In the data rows, zero lies at 4.5, halfway between 4 and 5.
Some points, one per row:
[2 4 9 5 5 3 4 3 0 6 5 7 9 4 4 2 1 4 7 3 1 8 1 4 9 1]
[1 6 5 4 3 0 1 5 4 5 0 4 4 4 4 6 2 6 8 4 4 8 2 3 1 3]
[5 6 5 4 5 4 5 5 7 6 6 4 5 7 4 3 3 3 4 5 4 2 5 5 4 4]
[7 8 9 4 3 7 1 4 3 7 2 4 6 7 5 3 7 5 3 1 7 4 6 5 5 9]
[4 3 6 1 3 9 0 0 6 2 6 9 3 3 3 8 4 8 7 7 3 2 4 5 4 3]
[5 5 4 4 4 5 5 5 6 6 7 4 5 6 3 4 1 3 4 6 4 3 3 5 4 4]
[4 4 0 5 7 9 9 8 9 0 4 9 7 7 8 2 5 9 4 8 2 4 6 4 3 2]
[5 5 6 4 5 5 3 4 4 4 3 5 3 3 5 4 7 5 5 3 6 4 4 5 6 4]
[6 5 3 4 4 8 5 7 4 5 5 7 6 6 4 4 5 8 4 5 4 3 5 4 5 3]
[2 2 8 6 5 6 9 1 5 6 6 6 0 1 4 1 7 3 4 7 5 2 4 7 2 3]
[4 4 2 5 6 7 9 7 6 2 4 7 5 7 5 5 5 6 4 5 5 3 6 6 5 4]
[3 5 8 8 4 4 2 1 5 2 0 3 6 4 0 3 5 0 0 3 3 5 6 3 7 4]
[0 3 7 4 5 9 5 4 4 6 6 4 5 5 6 8 4 3 7 5 3 3 7 4 5 4]
[4 4 4 3 4 4 3 2 2 4 6 4 5 5 6 4 3 6 7 6 3 4 2 4 3 4]
[4 4 5 5 3 4 3 5 5 4 5 6 5 4 5 4 5 5 4 5 5 6 4 3 6 3]
[4 0 9 0 4 0 3 0 4 4 6 8 4 0 7 3 5 3 8 3 7 9 5 3 6 9]
[7 5 5 3 2 4 1 3 2 5 4 2 3 2 2 5 6 7 3 4 7 1 5 4 4 3]
[9 9 0 9 0 3 6 9 3 5 2 2 8 6 4 8 1 4 1 6 5 2 4 6 4 0]
[5 3 4 4 6 3 5 4 4 6 6 4 5 2 2 7 7 3 3 4 6 6 3 6 4 4]
[4 3 4 5 6 6 4 4 5 4 4 5 4 5 4 4 5 3 5 5 4 4 5 4 6 4]
[4 7 0 6 7 6 4 9 4 7 6 0 5 4 5 2 3 6 3 7 4 6 6 4 3 0]
[3 4 5 4 5 6 4 4 5 5 5 5 4 5 4 6 4 4 6 5 4 4 6 5 4 5]
10 more points follow, each with its number after it:
[4 5 3 6 4 5 5 6 4 4 5 5 5 4 4 5 3 6 3 5 4 3 5 5 5 4] 0
[3 3 3 2 5 4 3 1 4 3 5 3 4 4 7 4 3 7 6 5 4 5 2 5 2 4] 1
[3 4 6 4 3 5 5 5 5 5 5 6 3 4 5 4 6 5 5 5 3 8 3 4 4 4] 2
[0 6 9 8 7 1 0 1 3 6 6 8 3 7 6 0 7 0 9 1 9 9 1 0 4 9] 3
[6 4 3 4 5 3 5 3 2 6 3 1 2 4 6 5 2 5 6 4 6 0 4 4 4 9] 4
[5 4 4 5 4 5 5 5 4 5 5 5 5 5 4 4 4 5 4 4 5 4 5 4 5 4] 5
[3 3 5 3 3 9 1 2 5 3 6 7 4 4 4 6 5 5 6 7 3 4 3 5 5 3] 6
[5 1 5 4 9 3 6 4 5 7 2 7 4 2 4 9 9 0 5 3 6 7 3 3 3 6] 7
[6 6 6 4 4 5 3 3 2 3 3 5 6 5 5 3 6 5 4 3 4 3 5 5 6 3] 8
[4 6 0 5 5 4 5 5 9 7 7 4 5 6 3 6 2 4 5 5 4 2 4 4 6 4] 9
Which two of these numbered points are nearest to each point below by angle, seen from the average point of the first points? Their numbers follow each, nearest first.
[6 4 3 5 4 6 4 4 3 4 6 6 4 5 5 3 4 6 4 4 5 2 5 3 6 5] > 5 0
[3 5 1 4 9 9 9 8 6 2 3 9 6 7 4 3 6 8 4 6 3 2 5 7 7 2] > 0 9
[4 5 5 5 5 4 4 4 4 5 5 5 4 5 4 4 5 4 5 4 5 5 4 4 5 5] > 3 7
[4 5 7 7 5 3 3 4 3 5 4 3 4 4 5 3 5 3 6 5 5 6 4 2 5 5] > 3 7
[6 4 2 5 4 6 4 5 3 4 7 7 4 5 7 3 5 6 5 2 5 3 3 2 6 5] > 5 4
[4 4 3 3 4 4 3 3 3 4 5 3 3 5 5 4 3 5 6 5 4 5 3 5 1 5] > 1 4
[6 6 3 4 5 4 4 3 2 4 3 1 2 5 6 6 3 5 6 4 6 2 4 5 4 5] > 4 1
[4 4 3 3 3 4 2 2 3 4 7 2 3 4 8 3 2 8 5 4 3 5 1 6 5 5] > 1 4
[4 5 7 5 5 3 4 4 4 5 5 4 4 5 5 4 5 3 6 4 6 6 3 3 3 6] > 3 7
[5 4 4 5 5 6 6 5 5 4 5 6 5 5 5 4 5 5 4 5 4 4 5 4 5 4] > 5 0
[3 4 4 1 2 5 3 1 1 4 6 3 3 4 8 3 4 6 5 5 2 4 2 4 3 6] > 1 4
[5 4 5 5 4 3 3 1 3 1 0 2 5 6 3 4 5 3 2 3 3 6 5 6 6 4] > 8 1
[4 4 6 3 2 7 2 2 5 2 6 7 3 4 5 7 5 5 6 5 3 5 4 4 6 4] > 6 2
[5 3 3 5 6 2 6 6 6 4 7 5 2 5 4 4 6 4 1 4 5 5 6 6 4 6] > 5 0
[6 6 3 4 5 7 4 7 4 5 6 5 4 6 6 5 2 6 3 6 4 2 7 3 4 2] > 0 5
[2 3 7 1 4 6 0 0 5 0 7 8 3 2 3 7 6 7 4 7 3 6 2 7 6 4] > 6 1
[6 1 4 3 5 3 3 4 5 3 4 4 4 5 4 1 3 5 4 4 2 6 2 5 7 5] > 1 2
[7 4 3 4 4 4 4 3 2 4 3 1 3 5 6 5 3 6 5 3 5 2 4 5 1 6] > 4 1
[5 5 6 4 2 3 5 5 5 2 5 5 5 5 5 4 5 5 5 3 7 6 4 4 5 9] > 3 4
[6 5 5 4 5 5 3 4 4 3 4 4 5 5 5 4 6 5 4 3 5 5 5 5 6 5] > 8 3
[4 5 4 4 7 4 5 6 4 6 6 1 4 5 5 4 3 5 5 6 3 6 5 3 0 2] > 1 9
[8 0 6 9 6 9 3 3 0 3 6 2 6 5 1 8 9 3 7 9 5 9 4 9 6 0] > 6 7
[0 3 9 7 1 4 5 6 6 7 7 9 4 2 4 1 8 4 8 6 2 9 3 4 8 4] > 2 3
[5 5 5 4 4 6 5 6 4 5 5 5 5 6 5 4 4 6 3 5 4 4 6 4 5 4] > 5 0
[5 5 6 4 4 4 4 5 4 3 5 5 5 5 5 4 4 5 5 3 6 5 4 4 5 7] > 3 4
[8 9 1 7 4 2 5 9 5 5 4 4 6 6 3 4 4 4 3 6 5 3 4 6 4 3] > 0 9
[6 5 2 2 4 4 4 4 2 5 1 1 1 3 7 6 2 6 6 4 7 1 5 4 3 5] > 4 1
[3 6 6 1 3 0 3 5 3 5 1 4 8 5 5 7 4 6 9 7 3 6 2 4 4 4] > 1 2
[3 2 7 6 4 5 5 5 5 7 5 7 3 4 4 5 6 5 5 5 3 8 3 4 4 4] > 2 7
[4 6 3 5 5 4 5 6 7 5 7 4 6 6 4 5 2 4 4 5 5 3 6 5 4 6] > 9 0
[3 2 4 5 6 8 4 3 5 4 4 4 5 5 3 2 4 0 6 5 3 5 7 5 6 2] > 6 7
[6 5 5 4 4 5 3 3 3 3 3 4 5 5 5 4 6 6 4 3 5 4 3 5 6 4] > 8 4
[4 5 4 4 4 4 5 5 6 6 7 3 6 5 3 6 2 4 4 5 5 3 4 5 5 5] > 9 0
[3 3 7 5 5 5 4 6 6 5 6 6 4 3 4 3 7 5 8 6 3 9 3 4 4 3] > 2 3
[3 5 4 5 7 6 3 4 4 5 5 5 5 6 5 5 4 2 6 5 6 3 4 4 5 4] > 3 9
[7 6 2 4 5 4 4 4 4 5 2 1 2 5 4 5 2 5 6 3 6 2 3 5 3 5] > 4 1
[4 3 4 4 6 7 3 3 9 2 4 6 4 5 4 2 5 1 5 4 3 4 7 5 6 2] > 6 9
[4 5 3 4 7 7 9 7 7 2 4 8 6 6 4 4 6 6 2 5 4 3 4 5 5 5] > 0 5
[3 4 6 5 4 2 3 2 4 3 2 4 6 6 2 3 6 2 2 4 4 5 6 6 7 2] > 8 3
[5 2 3 3 5 5 7 7 1 5 7 5 2 4 5 7 4 6 4 6 8 1 5 3 5 3] > 5 4
[6 0 5 4 8 1 7 6 6 9 3 9 3 0 1 7 9 0 4 4 7 9 5 0 0 5] > 7 2
[3 4 6 5 4 5 4 5 4 5 4 5 4 5 4 3 6 5 4 5 3 7 4 4 4 4] > 2 3
[6 4 2 2 2 7 3 3 4 5 4 5 4 4 3 4 5 5 4 4 4 3 5 5 5 4] > 6 8
[5 4 4 4 4 4 5 4 3 5 3 4 4 5 5 5 4 5 5 3 6 3 5 5 4 5] > 4 5
